In the data rows, 50 means zero.
Some points, each followed by its number:
[53 52 52 49 43 36 65 41 54 44 40 57 52 45 48 37 45 46 53 65 48 50 59 58] 0
[50 48 45 69 25 26 48 37 65 39 38 76 76 52 36 38 42 51 53 67 49 38 48 71] 1
[25 49 48 52 0 36 49 61 53 16 16 81 91 34 27 33 43 40 59 69 31 44 57 69] 2
[64 37 52 58 57 31 56 33 59 52 50 51 46 46 42 47 39 56 53 59 58 46 61 63] 3
[17 48 70 32 13 48 65 46 45 18 18 59 81 10 30 29 43 60 61 77 56 57 74 62] 4
[99 48 46 91 89 47 43 30 67 97 87 56 5 81 53 53 46 48 38 59 59 42 47 44] 5
[88 98 47 46 87 74 36 62 35 72 77 36 3 94 82 99 58 39 45 11 25 54 18 23] 6
[47 45 61 35 62 59 48 43 46 47 47 40 44 28 45 55 61 61 63 45 57 56 55 41] 7
[70 71 44 69 92 92 34 52 59 99 99 23 15 78 82 65 55 38 21 26 38 76 44 34] 8
[61 63 64 35 72 71 55 53 43 71 66 43 45 57 58 55 52 47 40 31 48 53 49 39] 9
[61 91 46 39 52 55 28 56 46 46 59 22 38 81 60 62 64 38 48 35 34 46 27 23] 10
[62 47 36 53 46 30 42 79 38 71 56 49 53 44 62 45 39 65 42 23 34 28 13 43] 11
[0 39 73 23 0 53 59 58 50 1 0 62 99 1 0 21 52 51 84 84 56 66 78 68] 12
[39 23 71 49 21 19 72 33 63 18 10 91 75 0 7 42 33 57 66 99 68 46 81 92] 13
[59 67 44 66 91 68 47 46 58 83 80 37 28 74 67 64 59 56 29 32 44 74 42 42] 14
[58 34 60 68 76 79 45 49 63 63 40 50 46 79 45 45 41 43 53 63 62 44 47 36] 15
[31 41 53 47 0 18 66 45 57 12 16 91 62 21 26 20 42 56 57 71 63 30 72 71] 16
[99 68 3 99 23 3 39 51 37 63 89 71 43 99 98 54 25 20 21 36 32 22 54 54] 17
[55 63 52 87 67 60 51 59 83 78 41 62 42 66 40 54 51 43 40 46 40 60 43 55] 18
[90 29 54 64 65 33 67 36 40 64 68 52 33 58 51 72 36 46 41 69 48 35 54 63] 19
[28 67 64 22 78 77 47 51 52 53 54 23 33 39 36 51 64 55 50 56 56 67 44 41] 20
[72 34 52 76 49 41 40 28 60 39 42 68 66 27 52 44 30 59 40 73 56 43 68 66] 21
New points follow, each followed by the numbers of its two nearest points above by angle, seen from the average point of the numbered points, nearest first.
[70 51 39 60 49 28 47 50 47 58 67 53 49 53 75 56 47 55 47 30 52 42 54 51] 17 11
[49 21 65 57 58 62 24 48 72 52 54 80 50 52 49 43 95 41 38 87 47 66 32 81] 18 15
[39 83 12 7 8 34 43 60 27 53 86 32 63 71 88 45 72 34 50 13 54 44 48 18] 10 11
[61 34 53 62 37 36 61 34 62 43 40 67 51 37 23 51 29 55 55 71 58 39 60 58] 13 16
[66 52 34 40 15 26 42 45 32 40 52 59 64 61 73 52 53 32 41 50 51 34 43 59] 17 1
[78 45 44 67 56 36 47 34 45 66 78 39 44 75 87 55 44 34 47 34 56 30 51 39] 17 5
[0 55 67 39 43 79 56 69 61 32 17 45 66 29 7 37 62 65 59 57 51 78 59 43] 12 4
[27 44 39 55 56 84 55 59 56 56 51 49 48 37 56 49 47 58 48 37 42 54 48 40] 20 7
[99 32 39 68 36 19 46 36 52 45 58 68 47 70 71 52 36 33 38 56 51 38 67 62] 17 19
[58 54 57 60 81 47 57 38 56 56 67 48 36 52 50 49 45 48 45 64 50 50 57 41] 5 14
[91 31 59 61 99 57 60 20 63 88 74 43 0 71 54 69 48 43 42 51 51 48 43 40] 5 14
[42 32 66 55 52 38 51 42 76 36 20 66 61 26 21 37 46 51 57 74 60 49 60 60] 13 12
[54 47 32 37 33 36 54 59 25 61 64 37 57 50 65 54 53 55 56 40 52 34 49 47] 11 10
[19 51 46 43 45 50 37 26 58 63 52 18 70 35 53 28 52 49 54 48 40 74 44 40] 20 7
[4 51 67 51 63 86 59 64 71 38 17 55 58 31 9 53 64 71 57 65 55 74 51 55] 12 20
[35 65 44 46 32 55 59 70 42 51 47 20 40 66 58 45 66 57 60 21 40 59 37 51] 10 11
[38 50 63 45 33 38 43 56 58 30 40 64 62 35 20 38 43 63 66 53 56 47 49 63] 12 4
[42 65 53 60 62 52 41 48 63 58 45 58 50 52 50 63 49 63 66 58 60 60 55 57] 20 18
[58 53 43 31 32 18 55 46 43 35 46 54 65 38 39 41 46 59 58 61 56 38 56 54] 16 0
